98  94  121  104  106  126  87  111  98
111  93  63  81  115  91  98  88  134
96  86  131  94  121  82  104  149  34
139  60  100  157  90  97  94  107  136
100  86  83  119  77  128  88  97  163
->
98  94  121  104  106  126  87  111  98
96  86  131  94  121  82  104  149  34
100  86  83  119  77  128  88  97  163

105  125
172  109
163  88
62  113
38  89
53  131
163  124
20  89
116  93
54  92
->
105  125
163  88
38  89
163  124
116  93

150  150  59  150
150  148  44  147
154  152  46  151
162  159  61  158
113  117  63  117
->
150  150  59  150
154  152  46  151
113  117  63  117

84  106  71  71  168  111  101
101  98  142  31  110  77  121
99  95  85  119  105  83  101
88  94  125  46  101  92  124
79  97  69  57  166  107  114
104  100  104  88  95  98  96
105  94  150  34  105  77  109
102  101  111  85  98  102  110
->
84  106  71  71  168  111  101
99  95  85  119  105  83  101
79  97  69  57  166  107  114
105  94  150  34  105  77  109

117  77  99  154  102  88  88  76  84  108  97  117  109  120  110  105
109  98  104  75  112  87  92  139  112  108  86  113  102  114  79  114
143  74  100  157  107  93  89  115  94  125  94  121  112  131  77  113
94  108  102  67  104  98  101  122  110  99  95  99  97  98  91  104
45  124  102  35  98  93  102  76  103  69  100  87  88  72  137  91
->
117  77  99  154  102  88  88  76  84  108  97  117  109  120  110  105
143  74  100  157  107  93  89  115  94  125  94  121  112  131  77  113
45  124  102  35  98  93  102  76  103  69  100  87  88  72  137  91

135  139  49  108  73
104  100  95  96  102
60  49  162  87  132
59  48  163  85  133
62  52  159  90  129
->
135  139  49  108  73
60  49  162  87  132
62  52  159  90  129

110  33  96  71  47  80  88  42  144  93
89  111  77  127  93  108  85  87  150  111
96  112  91  97  116  139  109  144  79  88
129  52  143  140  107  135  125  36  48  51
89  180  143  151  172  130  129  182  40  92
123  62  170  108  111  108  112  87  49  66
98  105  104  89  101  94  97  116  101  104
111  87  125  107  110  110  112  92  66  82
->
110  33  96  71  47  80  88  42  144  93
96  112  91  97  116  139  109  144  79  88
89  180  143  151  172  130  129  182  40  92
98  105  104  89  101  94  97  116  101  104

67  159  83
170  152  35
70  66  93
52  164  118
95  32  149
->
67  159  83
70  66  93
95  32  149

114  113  114  114  114  113  113  71
132  132  131  132  132  132  132  82
149  150  148  148  149  150  150  73
154  154  152  153  154  154  154  75
140  141  139  139  141  140  141  82
133  133  133  133  132  133  133  66
124  125  124  124  125  124  124  81
167  168  165  166  167  168  169  76
137  137  137  137  136  137  137  67
140  140  140  140  140  141  141  74
133  132  133  133  132  133  132  62
->
114  113  114  114  114  113  113  71
149  150  148  148  149  150  150  73
140  141  139  139  141  140  141  82
124  125  124  124  125  124  124  81
137  137  137  137  136  137  137  67
133  132  133  133  132  133  132  62
